In the data rows, the value 128 means zero.
Here are some points:
[100 120 119 139 165 142 141 112 119 169 162 145 157 153 134 104  94 117
 137 118 146 172 143 146 159 137 138 133]
[125 128  97 111 122 103 108  82 104 176 147 139 176 155 100 107 124 137
 144 107 146 183 145 149 178 162 124  92]
[107 131 172 161 139 152 135 128 139 115 127 136 120 115 123 131 157 123
  92 129 136 136 158 119 116 150 117  92]
[ 91  97 117 113 102 158 179 162 149 120 133 137 141 151 159 145 135 101
 104 142 119 102 128  89  73 122 135 140]
[131 198 143 128 149 143 102  65 107 164 116  86 135 131  92  94 131 171
 132  62 126 181 134 146 206 190 141  75]
[100  89 134 141 140 135 154 169 140 116 150 165 110 118 164 160 147 144
 173 168 124 106 145 150 104  76 103 146]
[111 140 133 117 114 103 113 111 109 140 144 155 157 158 137 120 131 141
 131  97 144 183 163 164 175 169 153 134]
[149 158 137  94 113 183 148 126 185 142  75  86 132 145  70  68 157  81
   0  65 144 151 113  16  86 210 111  47]
[132 148 111 133 160 158 145 143 152 138 109 105 113 113 134 121 101 123
 130 126 132 113  89 106 109  91 121 157]
[138  96 108 100  85 140 144 121 145 116 101 107 129 135 116 132 164  90
  66 128 104  83 128  86  81 157 103  79]
[115  91 139 104 105 167 168 187 165 108 126 140 119 126 129 133 152 128
 107 169 134  87 112  52  28 106 111 118]
[ 99  98  92 161 109  47  98  89  50 141 190 191 195 131 138 181 114 161
 227 180 130 163 185 247 199  87 146 162]
[203 137 100  72  94 122 101 114 157 130  79  78 119 127  77  86 155  81
  37 102 125 102  82  38  92 172  89  57]
[134 110 129 170 190 181 152 167 157 127 133 112  85  95 124 136 114 133
 142 148 118 101 138 167 133  81  83 113]
[125  77 119 134 128 125 138 144 116 115 132 137 123 116 139 164 123  95
 128 158 109  82 130 132 100 112 112 128]
[169 171 101 199 233  92  70  54  83 172 104  71 140 100 104 151  88 108
 133  43  99 166 145 255 255 148 115  89]
[142 120 149  76  47 146 141 126 156 110 110 119 109 131  97 104 188 113
  57 149 130  92 120  18  30 172 111  69]
[ 89  72 138 142 142 191 201 182 146 112 123 112  99 136 168 157 122  87
 111 151  96  57 111  88  54 100 116 138]
[109 104 116 194 215 146 131 114  87 149 164 128 121  95 151 172  88 136
 206 145 115 118 159 248 202  84 115 150]
[117 132 145 164 184 140 149 184 150 103 127 143  78  96 172 150 120 166
 188 149 129 104  88 134 110  42 119 192]
[104 112 152 150 162 206 184 193 170 121 130 129 102 141 143 107 103 114
 105 135 136 129 137  99  86 111 118 136]
[166 155 159 126 121 119 116 152 139  77  85  92  71  98 134 138 143 134
 107 120 105  72  82  86  92 118 136 147]
[127 136 131 122 106 124 127 131 136 119 116 124 125 119 123 141 152 138
 119 126 119 113 118 109 105 132 119 122]
[126 207 156 123 136 120  94  70  90 160 135 106 155 133  90 104 139 218
 164  62 132 198 146 150 205 205 158  76]
[150 148 166  71  61 120 120 151 164  80  91 123 105 150 138 105 157 124
  52  94 120 120 120  60  87 179 157 132]
[105 112 133 144 145 133 129 150 123 118 143 150 133 114 139 151 124 148
 167 147 139 127 131 143 112  90 129 143]
[182 166  33 115 144  68  52   0  56 205 144  76 182 108  64 126 101 140
 188  94 133 176 131 234 255 155 113  85]
[113 148 152 149 143 140 128  92 101 139 131 108 127 133 132 134 141 142
 130 100 110 139 155 167 180 166 138 103]
[131  91  80 128  84  56  89  92  79 140 176 183 174 116  98 164 144 157
 201 191 147 150 165 197 154  84 109 108]
[121 112 129 128 111 104 119 114  94 124 135 136 144 127 127 152 149 124
 128 129 114 119 157 155 143 149 136 102]
Then 10 other points, each followed by its number:
[ 95  83  82 185 201 151 155 116 100 170 173 128 124  95 136 166  98 122
 219 191 113  85 116 182 137  39  85 147] 0
[125 137 145 127 151 153 146 143 153 139 116 123 129 148 133 103 121 115
  93 103 141 147 121  90 115 149 125 120] 1
[ 90 164 134 116 132 125 134 168 146 124 147 171 169 160 143 114  97 184
 162 113 173 216 149 149 156 119 175 177] 2
[121 162 202  75  81 179 158 170 188  97  98 120  99 171 131  48 143 116
  26  96 148 142  88   0  16 193 171 134] 3
[122 160 144 129 118 142 121  94 105 143 125 100 142 160 120 102 114 136
 104  76 108 169 167 162 198 206 161  98] 4
[121  82  94 129  62  28  81  67  55 121 172 182 169 109 125 207 181 153
 205 190 115 109 177 212 157  98 111 105] 5
[141 129 107 102 109  99 115 119 122 137 125 129 141 141 125 124 125 127
 130 124 128 132 117 125 138 138 132 132] 6
[134  98 112 111  92  83 109 100 102 135 138 150 153 129 126 145 157 134
 149 145 123 123 149 153 139 131 109 104] 7
[ 98 100 149 150 136 126 133  98  83 137 165 140 124 144 163 151 146 149
 160 130 100 130 184 206 191 152 128 105] 8
[112 107 140 146 156 195 183 171 179 115 116 117  90 119 143 114 123  89
  84 147 129  89 115  80  65 113 113 143] 9
Which two of these numbered points are nearest to each point below, ignoring the direction in which the first points spread most? Their numbers follow each, nearest first.
[147  76 115 130 104  91 101  91  94 118 136 132 121 121 125 159 155  89
 124 164 101  86 149 160 133 132 101  91] > 7 6
[150 214 151  45  74 118 107 149 185 125 103 142 162 166  91  36 144 174
  73  64 193 219  99  21  98 194 170 127] > 3 2
[137  58  25  86   0   0  44  23  24 143 187 211 249 119  94 218 191 143
 224 208 137 137 180 226 174  99 117  97] > 5 7
[200 255 147  31  62 108  76 130 189 128  48  64 150 162  44  18 136 179
  24   3 169 226  59   0 121 228 178  90] > 3 4
[139 146 126  64  83 157 152 225 221  97 108 159 146 159 116  57 101 112
  46 134 195 174  90  12  22 119 152 188] > 2 3
[121 116 113 161 178 164 146 168 147 135 140 126 120 111 118 133 107 139
 151 150 135 136 131 154 129  69  93 119] > 9 0
[105 131 145 100 101 162 161 189 160 110 145 156 111 144 150  99 100 160
 145 171 156 135  99  50  39  92 154 200] > 2 6
[128 184 128  48  77 131 134 172 184 124  99 138 179 176 107  76 126 152
  57  68 182 204 104  26  88 188 177 143] > 3 2
[114 134 181 255 190 107  88   0   0 149 165  78  67  76 158 214 147 169
 239 124  23  72 197 255 255 166 109  58] > 8 9
[105  81 132 137 101 137 146 135 104 118 150 145 141 153 157 145 112  95
 102 139  98 118 185 170 141 152 145 132] > 8 7
[113 186 154 104  95 113 121 121 141 124 123 141 147 135 118 107 163 190
 141 103 150 180 143 112 130 164 154 126] > 3 6
[120 128 147 188 173  98 108 119 104 127 136 133 113  99 143 176 163 175
 182 123 109 136 160 223 202 106  95  98] > 8 9
[184 146  94  60  89 121 103 107 140 142 103  96 125 147 116  71  90  73
  77 117 138 114  66  43  89 162 152 159] > 6 1
[157 140 109 117 125  84  92 111 119 137 123 129 135 119 116 125 120 132
 154 135 139 128 104 138 140 104 121 151] > 6 7
[ 76 159 147  97  97 157 144  76 104 176 151 127 187 198 135 106 136 156
 107  53 126 223 212 178 220 255 182  84] > 4 3
[104 158 155 128 152 142 145 167 164 127 119 146 128 140 147 111 119 156
 133 106 159 161 107 102 109 114 149 162] > 2 1
[140  83 146 127  88  93 107 109 110  97 133 151 115 118 124 151 171 103
 106 170 115  87 144 122  90 140 108  88] > 7 5
[110 164 138 134 156 151 144 130 144 136 115 107 139 139 132 118 116 131
 120  84 134 161 122 130 157 145 149 142] > 1 4
[109 152 166  82  78 110 118 135 146 124 124 166 178 186 127  83 148 132
  61  80 171 212 166  90 132 218 175 117] > 3 4
[154 221 165  18  49 109 106 200 222  89  78 156 149 155  95  40 164 183
  64  89 215 214  62   0  26 155 170 162] > 3 2
[154 156 176  76  81 203 174 169 208  92  43  56  84 163 123  59 138  49
   0  59 110  89  71   0  18 220 160 109] > 4 3
[149  54  75 166 123  79 106  68  64 124 153 137 114  80 140 217 150 104
 199 201  73  39 162 242 173  72  79 111] > 5 0
[105 134 118 157 181 170 157 155 152 130 122 123 121 120 148 130  99 127
 154 123 135 133 117 149 129  81 132 171] > 9 1
[139 146 138 101 141 171 150 154 174 139 101 100 117 150 121  75 112 106
  73  96 136 134  93  54  94 153 130 122] > 1 6
[128 160 118 115 146 169 149 135 154 157 127 115 130 135 118  85 102 135
 138 123 156 151  98  84 114 125 136 154] > 1 6
[111  42  83 147 155 160 163 134 107 143 174 144 117 108 143 154  92  81
 174 218 119  63 133 149  91  65  91 153] > 0 9
[ 85  26 119 113  88 125 172 214 156  79 155 215 143 128 179 178 127  77
 123 221 159  82 139  94  12  51 139 202] > 5 0
[173 190 172  57  45 144 129 191 184  64  53  85  85 140 114  87 167 152
  40  84 117 116  82   0  36 178 153 119] > 3 6
[136 161 126 142 199 152 126 114 140 176 143 114 131 119 105 100 112 164
 165 107 151 172 121 169 192 124 103 109] > 1 9
[123 118 124  87  67  90 109  80  91 148 141 143 175 178 128 125 150 120
  93  97 114 161 187 163 180 218 154  90] > 4 7
[127  99 109 121  91 109 123  89  99 135 138 137 150 127 123 148 152 100
 117 142 115 113 161 151 139 162 128 101] > 7 6
Now 10 new points, numbered from 0 again:
[183 157 116  85 111 122 114 167 188 110  77 108 102 110  88  90 145 123
  84 131 155 112  48  22  52 101 102 123] 0
[156 140 117  97  78  55  75  80  82 104 112 118 134 130 136 162 141 136
 134 103  96 103 133 173 174 163 163 138] 1
[145 143 124 163 191 126 114  78  90 159 129  86 113 118 121 134 113 129
 155  92  95 124 128 183 214 142 108  96] 2
[143 146  90  84  26  10  51  22  27 146 150 146 216 171 102 151 160 172
 146  88 107 203 226 253 255 233 170  67] 3
[121 120 119 129 123 123 135 136 114 132 137 137 151 132 133 140 120 135
 142 131 138 136 134 138 135 125 137 125] 4
[128  97 112 117 117 123 130 116 120 139 149 142 126 127 130 134 128 124
 154 162 126 113 134 137 116 113 102 125] 5
[110 157 154 118  99 110 112  91  87 138 147 133 157 145 123 127 137 165
 131 101 124 160 164 146 162 186 168 103] 6
[127 134  93 143 192 149 133 131 130 170 140 115 128 119 124 116 102 141
 171 127 135 148 114 165 172  91 104 134] 7
[111 134 119 203 255 197 166 177 151 150 133 114 102  98 150 144  71 148
 182 113 136 136 122 217 192  53 106 160] 8
[133 144 178 125  80 117 116 136 121  96 112 128 136 150 125 126 152 132
  75 100 107 143 162 114 125 184 159 100] 9
The same question for these:
[ 95 137 172  83  71 165 166 151 155 107 130 138 120 162 146  97 147 125
  84 138 143 120 121  31  41 173 171 149] > 6 4
[127  59  90 115 108 111 136 121 114 140 160 161 122 125 140 144 132 104
 161 193 129  93 145 149 108  95  99 137] > 5 4
[153 201 159 140 123  97  96 102 125 115  80  91 129 119 115 144 166 163
  93  50 104 148 129 144 183 177 146  89] > 9 6
[133 104 101  42   1  63  90  47  78 155 146 160 232 212 100  88 137  68
  41  94 147 195 175  83 137 255 191  82] > 3 6
[117 135 142 168 172 184 160 120 130 130 117  87  86 126 155 137 106 104
 107  98  89 106 145 169 173 153 136 132] > 2 7
[144 162 115 120 183 155 139 143 153 157 119 103 105 123 131  92  89 147
 150 103 142 146  85 122 144 102 121 162] > 7 0
[195 152 105  46  16  34  47  56 118 146  99 124 197 142  24  80 192 113
  42  99 163 176 114  31 104 219 120  18] > 3 6
[161  84 100 107  99 108 122 130 126 117 130 119  83 100 130 152 159 124
 150 188 100  45 105 121  87  80  77 112] > 5 4
[ 57 102 177 199 215 224 223 251 199  86 130 150  60  92 203 175 130 154
 182 172 125  75  98 115  37   0 101 199] > 8 7
[125 188 169 126 145 132 119  96 119 152 125 111 139 143 115  97 137 185
 130  59 137 192 144 138 194 193 143  91] > 6 9
[185 185  88 135 168  52  45  61  92 158 137 120 137  90  92 120  99 176
 226 116 150 175  99 209 232  86 120 157] > 0 7
[146 146  91 154 121  34  60  37  50 150 130 128 181 116 118 175 123 124
 156 101 109 153 154 231 238 145 148 122] > 1 9
[162 118  40  61  69  54  76  14  61 204 156 125 223 176  73 100 104  95
 123 101 143 191 158 170 224 210 141  79] > 3 6
[123 147 110 122 183 174 158 167 155 147 131 115 122 123 132 108  75 144
 159 128 148 136  90 105 120  93 137 177] > 7 4
[176 178  95 120 145 111 101  75 110 144 102  75 115 106 100 114 105 121
 131 102 124 120  83 123 163 136 131 128] > 0 2
[119 116 156 138 103 114 114 108  96 112 121 130 143 141 134 152 149 119
  89 104 107 127 168 153 144 180 157  89] > 9 6
[126 137 190 180 195 198 168 222 206  70  91 120  26  70 151 131 137 131
 121 172 137  57  64  51  19  32  94 168] > 8 7
[147 134  92 144 178 139 131 123 131 162 133 117 119 106 111 119 109 140
 176 129 138 130 108 167 165  88  93 122] > 7 5
[101 115 131 134 113  95 116 106  85 126 147 153 165 147 140 165 144 134
 126 105 118 155 195 201 189 171 156 104] > 9 6
[109 104 130 148 173 166 157 161 149 140 146 139 115 124 135 111 106 118
 146 155 139 115 101 100  85  79 109 143] > 7 5
[140  83 110 123 102 101 107  97  89 127 152 152 128 108 117 148 128 110
 144 180 126  90 149 147 119 119 119 125] > 5 4
[130 123  98  84  52  82 107  63  88 141 128 126 183 166 128 144 152 114
  91  89 100 143 173 169 185 211 167 106] > 3 9
[117 131 103 141 168 158 150 132 144 152 140 119 126 118 130 126 107 133
 157 129 133 128 118 141 140  95 120 149] > 7 4
[139  78  90 132 143 106 121 118 112 142 163 159 117 101 137 145 107 114
 197 203 137  93 116 158 112  58  94 163] > 5 4
[151 124 124 140 138 125 114 108 113 129 110  87 108 117 128 139 133 104
 104 115  94  93 110 135 144 135 108 101] > 2 4
[142 151 136  91  80 131 124 129 149 112  90 112 141 141 118 126 161 120
  54  86 121 139 144  98 127 184 140 100] > 9 6
[112 131 118 149 165 166 149 176 157 135 152 152 121 126 132  98  77 140
 158 167 170 158 111 112 103  66 131 184] > 7 4
[ 85  82 120 114  65  73 121  75  70 151 162 167 206 188 145 166 171 120
 119 100 102 165 220 206 197 213 154  66] > 3 9
[137 137 159  86  82 128 134 139 141 102 107 117 116 155 143  97 135 112
  79 108 123 114  92  30  62 162 162 145] > 6 4
[136 149 155 178 193 183 161 203 169  88  99  99  44  85 165 131  92 146
 155 142 110  71  68 109  83  40 111 194] > 8 7
[169 142  82 102  67  25  46  29  70 152 125 128 206 122  61 148 178 122
 111 109 134 164 150 159 191 176 123  56] > 3 1
